In the rows, zero is written as 128.
One turn or mirror swaps these rows in pairs. Which row does each one swap with?
Q810: [115, 141, 115, 129, 139, 113, 120, 128, 148, 105, 107,  80, 138, 139, 109,
 107, 110, 161, 122, 104]
Q188: [101, 144, 113, 100, 128, 112, 118, 132, 136,  79, 132,  66, 147, 145, 146,
 102, 106, 128, 118, 109]
Q475: [109, 124,  94, 129, 101, 148, 122, 145, 132, 102, 122, 103, 155, 146, 132,
 117, 109, 111, 117,  95]
Q929: [114, 125, 137,  87,  91,  93, 135, 131, 135, 105, 130,  95, 133, 135, 111,
  95,  88, 146, 107,  99]
Q451: [120, 170, 127, 102, 138, 111, 133, 121, 153, 127, 125,  83, 110, 149, 152,
 101,  91, 124, 126,  83]
Q217: [126, 170, 108, 113, 124, 121, 142, 132, 139, 129, 120,  96, 159, 140, 135,
 139, 120, 116, 125, 107]
Q308: [116, 119, 101, 104,  80, 109, 138, 108, 134, 118, 136, 102, 141, 121, 140,
 110, 123, 127,  93,  93]
Q772: [108, 146, 110, 110, 133, 116, 139, 153, 148, 125, 135, 124, 148, 174, 127,
 113, 108, 132, 115, 110]
Q96: [ 97, 150, 117, 128, 115, 112, 126, 122, 137,  76, 103, 102, 152, 135, 124,
  91, 103, 101, 129,  91]
Q903: [104, 150,  99, 108,  87, 101, 134, 103, 112, 114, 123,  88, 132, 146, 111,
  87, 113, 129, 120, 106]
Q111: [ 83, 124, 121, 127, 109, 107, 142, 144, 149, 102, 143,  94, 122, 146, 130,
  85, 102, 128,  96, 102]
Q328: [105, 130, 118, 135, 112, 116, 138, 132, 129, 121, 115, 145, 137, 132, 169,
 105,  97, 128, 121,  88]
Q330: [110, 139, 120, 128, 118, 130, 154, 122, 115, 135, 115, 141, 123, 127, 156,
  96,  91, 127, 112, 103]
Q885: [ 81, 129, 136,  96, 103,  98, 141, 115, 122, 128, 126,  99, 136, 126, 108,
 100,  99, 121, 105,  86]
Q902: [129, 151, 111, 136, 126, 115, 141, 135, 148, 111,  98, 101, 150, 164, 120,
 130, 121, 134, 108, 103]
Q504: [111, 139, 115, 118, 134, 122, 129, 161, 163, 115, 135, 111, 145, 149, 120,
 116,  97, 122, 126, 108]
Q154: [125, 144, 138, 101, 127, 134, 142, 130, 133, 143, 149,  79, 146, 147, 140,
 110, 110, 142, 119, 108]
Q725: [129, 143, 122,  85,  97, 115, 150, 101, 123, 119, 117,  94, 137, 134, 174,
 115,  86, 125, 115,  92]
Q948: [130, 143, 127, 113, 109, 115, 138,  91, 137, 132, 103, 120, 126, 123, 137,
 113,  77, 147, 132,  76]
Q432: [ 96, 149, 116, 121, 100, 132, 125, 146, 119, 137, 111,  71, 140, 126, 144,
 135,  97, 129, 117,  76]
Q923: [135, 124, 130, 128, 109, 104, 127, 117, 142, 120, 128,  88, 121, 122, 157,
  87, 123, 124, 117,  96]
Q597: [115, 134, 128,  85,  97, 101, 123, 126, 138, 135, 142,  92, 136, 141, 107,
  98,  78, 139, 117,  94]
Q55: [ 99, 153, 113, 117, 110, 114, 115, 104, 148,  75, 119,  85, 136, 148, 136,
  85,  76, 123, 116, 100]
Q567: [109, 130, 128,  93, 111,  84, 158, 117, 129, 102, 108, 107, 145, 165, 127,
 111, 100, 146, 108, 111]
Q530: [ 97, 132, 148, 124, 127, 108, 141, 129, 138, 111, 127,  96, 129, 113, 163,
  98,  83, 130, 123,  77]
Q283: [114, 136, 129, 100, 133,  80, 127, 132, 142, 113, 115, 116, 138, 136, 125,
  95,  80, 105, 126, 109]
Q51: [ 86, 116, 102, 117, 126, 104, 134, 138, 157, 109, 108,  89, 145, 155, 124,
 124,  91, 136, 124, 109]
Q664: [135, 148, 107, 126, 129, 123, 126, 144, 111, 142, 100,  95, 140, 135, 162,
 111,  96, 127, 121, 117]
Q920: [110, 154, 128, 130, 117, 110, 135,  91, 130, 105,  98, 142, 141, 142, 133,
 108,  95, 121, 125,  83]
Q853: [ 99, 142, 109, 132, 104, 120, 119, 141, 113, 125, 111,  76, 124, 120, 154,
  96,  75, 152, 119,  85]
Q46: [115, 152, 138, 112, 121, 112, 131, 104, 115, 130, 119, 106, 108, 151, 151,
  86,  79, 105, 132,  98]
Q574: [ 92, 137, 105,  99, 110, 128, 164, 119, 132, 115, 107, 127, 128, 154, 134,
  99,  81, 110,  96,  84]
Q52: [111, 162, 116, 119, 102, 138, 119, 139, 107, 115, 112,  81, 130, 135, 155,
 111,  80, 157, 129,  89]
Q294: [139, 144, 103, 107,  84, 130, 142, 108, 138, 121, 110,  81, 139, 155, 154,
 108,  84, 138,  94, 106]
Q783: [111, 161,  92, 118,  87,  98, 137, 131, 142, 111,  98,  76, 127, 137, 143,
 125,  80, 128, 126,  76]
Q691: [134, 126, 126, 130, 118, 101, 129, 149, 149, 119, 116,  65, 122, 148, 143,
 111, 105, 114, 115, 111]
Q529: [111, 150, 119, 127, 105, 124, 118, 123, 114,  99, 103, 100, 152, 152, 162,
 131,  95, 142, 146,  92]
Q229: [ 93, 140, 105, 130, 109, 135, 146, 126, 116, 114,  97,  76, 140, 145, 151,
 122,  92, 135, 134,  66]
Q704: [100, 115, 127,  97,  98, 107, 149, 109, 132, 110, 127,  92, 152, 154, 100,
 103, 106, 124, 125,  81]
Q88: [125, 151,  94, 104, 136, 116, 155, 125, 165, 110,  98,  87, 123, 140, 138,
 119,  98, 117, 117,  75]
Q627: [124, 138, 103, 119, 121, 128, 127,  90, 127, 107, 120, 105, 134, 124, 134,
  92, 128, 113, 130,  94]
Q248: [110, 151, 119, 121,  90, 142, 136, 128, 131, 140, 146, 106, 119, 149, 162,
 118,  85, 120, 119,  84]
Q101: [138, 160, 110, 104, 102, 127, 165, 119, 132, 129,  92,  99, 150, 157, 137,
 116, 109, 112, 108,  94]
Q481: [ 79, 174,  93, 105, 127, 123, 130, 125, 138, 104, 128,  87, 124, 142, 150,
 116,  92, 130, 114,  71]
Q489: [ 94, 152, 124, 125, 127,  88, 157, 106, 129, 102, 104, 123, 142, 110, 144,
 103, 107, 111, 114,  97]
Q901: [ 98, 126, 109, 113, 106, 129, 136,  96, 116, 146, 107, 121, 139, 149, 149,
 117,  83, 134, 136, 106]

Q885 pairs with Q432
Q308 pairs with Q481
Q330 pairs with Q504
Q853 pairs with Q597
Q574 pairs with Q475
Q929 pairs with Q52
Q920 pairs with Q902

